rotation ticks, each row followed by its count of ticks
The counts run from 0 to 197.
[ 21   0 -10  -8 -25  24 -11  -2 -18 -32 -15   9   1  24   9  -9  16  18
  -3  -2 -39 -25  -3 -19  39  34  19  28 -48 -12   1 -13 -11   4 -14 -17
   3  20  -1  18 -19 -44   7 -46  15  17] | 108
[-11  12 -16 -35  46  29  -9  14  -4  12   9  56  32 -25  11   1 -35  -2
  31  13   2  28  15  12 -18  22   5 -28   2 -19  32   8 -17  -6  25  37
 -20 -36  46  24   1  13 -28 -28   7  -6] | 145
[ -5   2  31 -12 -18  10  -6  18  20   8  -3  12 -13   3  -2 -16 -16 -56
  16  18  -1  29  -4   2 -62   7 -25 -29  52  26  -5   0  26 -31   7  32
  15  -8  28 -18 -29  38  28  44   8  13] | 184
[ -5  24 -26 -20 -21  20  33   5 -31  22 -38  30  31  -8  21  20  -8   9
  -9  -2  30  -8 -11 -23  29   7  -6 -20  19 -17  10  23  -7  14 -40  16
  35  13  23  -1  -6 -43  31   1   1   8] | 134
[  8 -38  -6  15  -4 -24   5 -21 -38 -11 -18 -43  19 -61  19  -7 -39   2
 -18   3  -3 -11 -29  31   6  -3  22  20  13  36   3  39   0  -1  -5  17
  34  30 -17 -11 -15   6  -7 -10   4   4] | 94
[ 11  31  13 -16  -8  -5  12  19  -5 -11  36  41  44 -27 -17   8 -18 -30
 -22 -11 -31  30 -11  17 -30 -23 -21   2  -6   1  34 -37 -19 -26  -4   6
 -30  -8  27  -5 -30  23  -7  29  -5 -31] | 101
[ 31  23  28 -14  19  33   3  -3 -14  14 -12  -7  14 -15 -16  15 -22  -9
  16 -37  15  12  35  23 -15  35   5   0 -23 -12  -3 -15 -51  17   4  15
  25 -17 -24  -6  32 -28  12 -32   5 -13] | 188
[-16  28   7   9  11 -28  11 -26   0  13  13  36  24 -18  27   0  18 -49
  11 -15   1 -30  16 -17  44 -19  18  -8  22 -32  26   6  -6 -13 -21  10
 -70 -15  23  -6 -37  -6  32   4  10  -8] | 194
[  2 -35   7 -22 -16 -47  -3 -22  25 -18  22  28   2   7  11   9   2 -30
  16  -9  26   5  13 -20  39  12   8  15  29  22   3  24  54  -8  -9  -4
 -14 -18  44  13 -16  23  33  24 -24   9] | 172
[ 19   7  -7 -22  -2 -18 -44  29  41 -12  15  13 -15  35 -18 -13   0   6
  24   8  10 -14 -12 -40  12  -4 -38  19 -10  48 -12  -2  24 -33  -1  46
  24  10 -36  -3  -6  -2   6  13 -18  14] | 26
[ -5   5  17 -14  21  -8 -23   0  39   6  -6 -11  12   3  34 -26   4   0
  24  -9  25   7 -17 -16 -44 -17  -9 -16  67  30  -3  42   5 -26 -16  78
 -11  14  -5   7  -1  -7  -8  10  11  16] | 92
[ 27  41  16   4  11 -24   4 -13 -42 -15 -12 -27 -20   3  -4  22 -16   0
   6   7   9 -22 -74  -3  13  -5  -1  -5   9   3  -6 -14   9 -51  33  10
   5 -34 -27   1 -39   7   2  -7  -9   5] | 142
[  0  28  28  19  21  16  34   2  -6   3 -46  21  28 -13  42  -5  15 -31
  15 -28 -14 -37 -20   3 -28   3  21 -26   9 -30  -7   2 -15 -18 -14 -31
 -23  -9 -21 -24  11 -23 -27   9  -9  -5] | 103
[ 10 -18  -5 -18  -9 -12 -40   2  -3 -18  23 -21 -20   9 -17 -19 -17  13
  28   9 -29  19  16 -11 -30  30  -4   7 -10  41 -34  -4  41 -14  45   9
  15  21 -25  27 -19  41   7  -3   8  -1] | 118
[ 17 -38  -6  -5   2   0  44  45  -7 -14 -14  24  23 -18   7  -7   2  20
 -12 -15 -18  -2 -17  21  -5  -1   2 -27   6  -6   9  10  -2  -2 -12 -36
  15  28  -4  -2  42  34 -59  13 -46   3] | 125
[-37  -9   6   7  16 -30 -27  14  19  12  41  37  11   9  27 -33  34 -31
  12 -12  -2  -3  43 -33  22  -8  18  29   3   8  19  16  -3  17  17  16
 -60   9  19   7  10  16  -6 -21  12   9] | 66
[  7   7  33  11  -3  -7  -4   8  12  24 -14 -10  16  25   5 -11  29   7
 -13 -63   6  -1  32 -42   7  43  22  -2  22  13 -11  34 -24  -2  -6   7
   7   1  38  24  15  -4   7  -5  19 -15] | 43
[ 11  -3  -9 -29 -20 -17  11 -11   2  -6 -12  -5   0  -2  37  11  56  -8
  13  -7  11 -39  -3 -24  29  24   9 -15 -26 -17 -35 -13   8  16 -12 -24
   3   8 -64   1   3 -24  52  -6   4  24] | 24
[ -2  32  27 -44   1 -20 -19 -19  -2   2  41  -5  -9  -2  24   6  -3 -54
  11  10   5   4   9   8 -28  15   5   7   8  27  -9 -49 -23 -22   8  16
   5  13 -29  16  -3 -27  35  28  55  16] | 140
[  2   1 -13  -6   7 -21 -44  16   2 -16  26  17   0 -10 -28  -7 -25  18
  13  33  18 -10 -26 -20  46 -37 -43  43  -1  16  -3   5  33 -19   3  43
   4   2   4   3 -12  -8  -7  -5 -23  -6] | 27
[ 39  13 -10  35 -15   3 -38   3  -8  12  16 -31  -2  25  -2 -36   6  -3
 -13  -9 -21 -18  -3 -18  44  -3 -10  12 -18   5  17 -30 -29 -32  18  45
 -13  15 -13   6 -31   0  23 -37  27  14] | 4
[  6   2  12  18  13 -32   9 -27 -40  12   5  -3  30 -31   9   6   9  10
  17  -6 -12  35 -13  44 -10 -29  21 -19   8  -7  -4  -5 -29  -2 -14  -5
 -28  36 -26 -16   0  19 -38  -3 -16 -55] | 10
[ -6  20 -29  48   4  13  -3  17 -15   0  20  26  11 -50   6  31 -20  20
  -9 -20 -11 -21   2   9  49  -7  44 -40 -34 -21  -8 -21  11 -28  28 -22
 -22   7  -4  23 -16  16 -38 -13 -20 -18] | 168
[-16  -6  -3  -6  21 -14  12   0 -65  -7  25  22 -11  -4  -5 -27  -4 -20
  10  40 -17   3 -34  15  34   1  11  15 -28   4   3 -30  46 -20  -8   0
  -6  20   6   1  -8  -3  -1 -45   5   7] | 120
[  0 -12   1  16   8  -3 -27  33  20   0  26  21  23  31  18 -64  21   7
  -1 -18 -36 -15  37 -39   2  12  17  12 -40 -12  11   2 -12  -7   5  12
 -30  38   4  12   8  21 -44 -19  10  -5] | 65
[-19  11 -12  18   8  -8  -3  16 -63  47   5  21  36   9 -12  -9  44   4
  -9   7 -17  11 -18 -12  45   0  14   8  23   7  -8 -28  -4 -15  11   1
 -29  26  -8   5 -13   7  -4 -16   2 -41] | 181
[  6 -35 -17  25   0 -11 -15 -21  17  22  -8  -1  28 -20  -4  -6  32  17
  14   8  -1  11   1  13  34 -12   3 -23  35  20 -19 -13 -19   0 -18  15
  -4  44 -10 -17 -15  62 -29  18 -27 -42] | 137
[ -1  -3  11  12   1  21  16  23   0  32   9  23 -10  58   2 -24  19  -7
  24 -48  -4  -7  29 -38  20  42  29  -9 -14 -14  -4  12 -13  -5  21  -6
   9  15  12  30  33  18 -16  -5  19  15] | 170
[-23  -4 -13  -4  21  16   4 -28  16  17 -13  12  -6 -24  47   2  12  -1
   6   2  31 -25  33  -4  46  47  20 -24 -25  -5 -12 -28   6   7  -6  -4
  10   6   7  -8  18  -2  -7 -46 -10  27] | 85
[  0 -14 -35   2 -21 -20   9  -3  26 -13  -3  36 -17  -3  29  -9 -30   8
  -6  17   9  -7 -12 -26   4 -29 -28 -21 -21 -28  32  27  15   4 -38  15
  16  45  11 -23 -32  27 -11  45 -19  23] | 112
[ -5 -11 -22 -10   9  -6  -2  23  -8  15   3 -16  -6 -23  32   3 -27  36
 -10   9  49 -23  14 -36  -3  18   2  -5  -8  26   2  24   0  23  -3   5
  79  19 -35  -6   6   3  -2   4 -13  29] | 178
[ 46  -7   5 -31 -42  10  -3  18 -12 -16  28  13  17   8 -36  -2   1 -30
  24  -5 -40  40 -11  13  -6  13 -26  -5 -13  -7 -20 -36 -16 -18   3   4
 -34  11 -45   6 -21  34  45  11   2 -19] | 162
[  8  22 -20  13  15 -10 -27 -15  -4  37   5  18  -3  20   5 -33  18 -16
  18   3  15  15 -14 -32  48  -3 -19   0  -6 -19  20 -10 -25 -10   6  47
 -60 -11  -6 -17 -21   1  23 -49  27   8] | 5
[ -4   5  -1 -17  -9  17  10  29 -30  29  11  52   5  29 -16 -37  -2 -67
  37 -10 -13  -6   7 -20  -5  14 -13   0  -3 -39 -17  -7 -10  -1  24   5
  -7  -5 -24   6  10  29  27  24  19   7] | 78
[  9  19  12   2   8  -2 -18  14  23 -25  31  25  11  17  -6 -22   8   0
 -13  -1 -48 -31  14 -26  19  20   4  47 -31   8  26 -21 -32 -18   5  -8
  12  12  43   1 -23  31 -50  17   7   2] | 192
[-14 -21   9  29  -3 -24   1  -6 -12  30  -8  -4 -17 -18   4   7   6  10
  47  -1  24  31 -19   5  33  12  21 -40  44   6 -19  19  18 -10  22 -10
  17  48  -2  -9  -2  53 -23  18 -36 -12] | 32
[ 22 -16 -22 -11 -14   0   2  54  30 -25  28  18   5 -22   7  -4 -32   6
 -11 -12  -9  12  -8  -7 -14 -36 -20 -18  -9 -16  27   4 -22 -10 -42   9
   5  69   6   1  -8  -6 -20  35   7  23] | 113
[  8  17   5 -48  41   2  30 -10 -19 -22 -18  37 -21  17  13   2  20 -15
  46  41   4   0 -37  20   0  -2 -21  -9  -1 -17 -24 -14  21 -11 -25   1
   0 -10 -35 -11  29  -9  -3 -22 -25  -1] | 164
[ 23 -12   6  32 -27  13 -14  17  17 -38 -19 -17  -7  21  12 -26  14 -16
 -38  -9 -15 -73 -25 -31   9  20 -14   2 -25   8 -31 -18  35 -31   9   7
  42  -6 -25 -15 -22   8  24   5 -15  21] | 130
[  7 -17  52  10  13 -10  -9   7  58 -16   4 -19  -9 -30   2   8 -42   9
  37 -35  12 -26  35  -6 -19  30  -5   2  18  30 -17  33 -17 -18  27   3
   6 -40 -13  -2  -3   5 -28   4 -17   9] | 105
[ 18 -17  12 -55  -4  -8   0  -4 -20 -20  42  16  29   2  -5  15   8 -37
  18 -11 -14  26  -5  27   1  16  20  -8  -7  14 -16 -49 -11  -7  19  18
  -6   9  -3  42  14   2  45  -8  25  -7] | 35
[-12  -1 -17  31   1  22   9  22 -28  12  -3   4   2  19  17 -11  10   6
 -12 -39 -32 -27   9 -10  44  17  46 -27 -27 -30 -11  -8  -4 -14  21 -33
  -1  21   0  29  16  13 -30 -23   4   2] | 169
[ -9  17  -7   1  12 -27  -8 -10 -38  37 -20  25 -27  37   9  -9  44  -3
  25  35  31  37 -42 -18  11  50  -1  -3   6  24   4 -26   6 -13   5 -23
  23 -22   9 -12 -16  15  -9  -9 -29  16] | 98
